[-12.0  34.1   8.4   2.0  -5.4] = <87>
[12.8 49.8  1.1 15.6 12.8] = <122>
[ -2.6  -2.6  10.7  -2.6 -10.9] = <36>
[ -9.7 -60.1 -28.7  -1.3 -13.1] = <81>
[  5.9 -40.9 -11.1  -2.3  -2.5] = <5>
[ 48.4  37.8  39.6 -24.1   3.7] = <66>
[-19.4 -36.1 -20.7   4.3  -7.4] = <60>
[-14.0 -44.5 -16.3  -2.2   9.0] = <147>
[ 53.5 -89.1   7.9 -50.1  -9.5] = <164>
dup <36>: 	[-2.6]
dup <122>: 	[12.8]

